Small tables with named rows and columns. After each table, cells are looked up by row and column.

Zure =
	Vebofu	Ril	Mubegor	Tada	Mopevu	Velizoz
Nulo	-7.45	-5.87	4.54	-2.69	-6.55	1.41
Fug	3.68	2.82	-0.89	2.89	-6.63	-6.45
Mitomur	-3.85	-7.96	4.94	-6.87	2.69	5.28
Fibe	2.09	4.25	4.17	-0.75	-6.45	2.99
Dapum	-5.76	-1.10	-6.24	-1.64	3.16	4.11
Ketum	-3.73	0.08	5.13	-3.53	-1.75	2.60
Vivefe	-8.18	4.78	-3.67	-4.79	-5.26	1.00

Tada of Ketum: -3.53
Mubegor of Mitomur: 4.94
Velizoz of Mitomur: 5.28
Tada of Fibe: -0.75
Velizoz of Dapum: 4.11
Tada of Mitomur: -6.87
Mubegor of Vivefe: -3.67
Velizoz of Vivefe: 1.00
Vebofu of Vivefe: -8.18
Mubegor of Nulo: 4.54

Ruti:
|  | Vigad | Kisudon | Sukot | Livaguv | Pavigo | Mikuv | Malebu | Vubel | Bot |
|---|---|---|---|---|---|---|---|---|---|
| Zovaf | -4.338 | 2.031 | -4.359 | -4.065 | -4.501 | -5.971 | 2.955 | 3.742 | 2.481 |
| Balozud | -4.378 | -1.196 | -0.851 | 2.235 | -9.621 | -5.286 | -2.792 | -3.512 | -1.749 |
| Mub | -3.779 | 2.599 | -5.081 | -5.869 | -2.255 | -5.551 | 4.258 | 5.468 | 3.408 |

Balozud, Mikuv: -5.286
Zovaf, Livaguv: -4.065
Mub, Sukot: -5.081
Balozud, Sukot: -0.851
Mub, Livaguv: -5.869
Mub, Kisudon: 2.599
Balozud, Malebu: -2.792
Balozud, Pavigo: -9.621
Row with the largest Livaguv: Balozud

Vak.tsv
	Famegup	Dib	Vis	Poz	Nin	Siv	Rek	Nes	Natelok
Dubovef	52	192	115	82	83	28	170	122	85
Kom	171	153	165	145	74	56	138	132	94
Mul	108	73	177	66	85	116	110	184	49
Dit	136	98	35	50	30	133	76	184	155
Kog	162	109	183	114	26	159	178	162	79
Basube	57	90	43	180	41	136	43	46	159
Valomi	27	155	70	172	149	147	96	167	187
Fep	186	160	68	137	44	166	78	53	23
Duno	153	122	153	82	105	126	27	179	107
Rozu	132	153	72	126	153	74	141	157	145
Nukimad	186	61	112	60	78	109	44	78	122

What is the Vis of Mul in Vak?
177
What is the Natelok of Valomi in Vak?
187
What is the Nin of Dubovef in Vak?
83
What is the Nes of Rozu in Vak?
157
What is the Dib of Basube in Vak?
90
What is the Famegup of Dubovef in Vak?
52
What is the Nin of Rozu in Vak?
153
What is the Nes of Kom in Vak?
132

Lelage
|  | Med | Ver | Lalo | Migavot | Gubome | Zigif | Sem | Seson |
|---|---|---|---|---|---|---|---|---|
| Kar | -0.7 | -0.3 | 0.5 | 0.1 | -0.6 | -0.3 | -0.2 | -0.7 |
| Kinuza | 0.1 | 0.7 | -0.2 | -0.7 | 0.2 | -0.3 | -0.4 | 0.6 |
| Morile | -0.1 | 0.4 | -0.5 | -0.5 | 0.2 | -0.3 | -0.6 | 0.6 |
| Bafotob | 0.7 | 0.0 | -0.5 | -0.3 | -0.4 | 0.4 | -0.6 | 0.2 |
| Fetom | 0.9 | -0.8 | 0.1 | 0.4 | -0.4 | -0.5 | -0.5 | 0.1 |
| Ged | -0.1 | 0.3 | -0.4 | -0.8 | 0.2 | -0.1 | -0.3 | 0.7 |
| Rosi | 0.5 | -0.5 | -0.6 | -0.5 | -0.5 | 0.3 | -0.6 | -0.1 |
| Varepus | 0.5 | 0.2 | 0.1 | 0.4 | 0.6 | -0.4 | 0.0 | -0.2 |
| Vekogis | 0.6 | 0.2 | 0.5 | 0.2 | 0.7 | -0.2 | 0.0 | 0.0 |
| Perile | 0.9 | -0.6 | -0.2 | -0.9 | -0.3 | -0.2 | -0.2 | 0.1 |
| Padug | -0.1 | 0.0 | 0.6 | -0.8 | 0.6 | 0.1 | 0.3 | -0.4 |

Ged, Zigif: -0.1
Varepus, Med: 0.5
Morile, Seson: 0.6
Varepus, Zigif: -0.4
Vekogis, Lalo: 0.5
Kinuza, Migavot: -0.7
Padug, Gubome: 0.6
Vekogis, Med: 0.6
Rosi, Med: 0.5

Gep:
         Felavo  Bepadi  Tenetiz
Risuzu      146      73      172
Nolu        116      48      232
Nomi        109      89      196
Bubuv       188      55      145
Piz         130     114      145
Duzud       150       8      238
Nidemil     100     204       80
Zum         153      78      158
Vivu        110      60      225

What is the Felavo of Duzud in Gep? 150
What is the Tenetiz of Nidemil in Gep? 80
What is the Felavo of Zum in Gep? 153
What is the Bepadi of Nidemil in Gep? 204
What is the Bepadi of Vivu in Gep? 60
What is the Tenetiz of Nolu in Gep? 232
What is the Tenetiz of Nomi in Gep? 196
What is the Tenetiz of Vivu in Gep? 225

Table Siba
fields: Gipaber, Lepudit, Mik, Bomom, Fizemi
Lek: [78.85, 75.60, 28.62, 33.74, 70.89]
Bubale: [92.65, 73.03, 43.75, 43.11, 75.02]
Vivi: [93.66, 72.49, 43.09, 40.67, 76.31]
Kag: [74.43, 76.05, 16.98, 29.96, 69.94]
Rivik: [98.67, 70.45, 47.97, 47.72, 78.31]
Nat: [76.80, 75.82, 31.50, 36.25, 68.05]
Dagakeb: [99.98, 68.27, 32.18, 28.85, 82.21]
Mevidid: [92.71, 72.20, 28.38, 29.66, 78.73]
Kimiva: [51.21, 77.67, 15.83, 34.07, 55.81]
Fet: [97.98, 70.70, 48.47, 49.84, 77.46]
Veli: [85.52, 74.29, 30.36, 33.24, 74.27]
Zupabi: [77.74, 76.01, 35.69, 39.95, 67.65]
Tis: [94.78, 71.76, 36.70, 33.68, 78.45]
Mar: [98.27, 68.91, 23.64, 26.77, 82.14]

Fizemi of Mar: 82.14
Lepudit of Bubale: 73.03
Mik of Bubale: 43.75
Gipaber of Dagakeb: 99.98
Bomom of Fet: 49.84
Lepudit of Mar: 68.91

Semilu:
columns: Mavapif, Kov, Fumeb, Pem
Tiduvup: [0.08, 0.49, 0.76, 0.41]
Puzena: [0.32, 0.41, 0.86, 0.43]
Rugefe: [0.19, 0.48, 0.47, 0.41]
Fita: [0.59, 0.40, 0.23, 0.43]
Nuvunal: [0.41, 0.45, 0.17, 0.42]
Foriv: [0.33, 0.45, 0.42, 0.42]
Zan: [0.53, 0.38, 0.59, 0.44]
Gen: [0.80, 0.28, 0.87, 0.46]
Dap: [0.43, 0.42, 0.45, 0.42]
Badap: [0.43, 0.42, 0.43, 0.42]
Tuv: [0.36, 0.45, 0.36, 0.42]
Gapopog: [0.51, 0.36, 0.83, 0.44]

Tiduvup, Mavapif => 0.08
Zan, Pem => 0.44
Nuvunal, Fumeb => 0.17
Fita, Pem => 0.43
Tiduvup, Pem => 0.41
Gen, Fumeb => 0.87
Row with the largest Fumeb: Gen

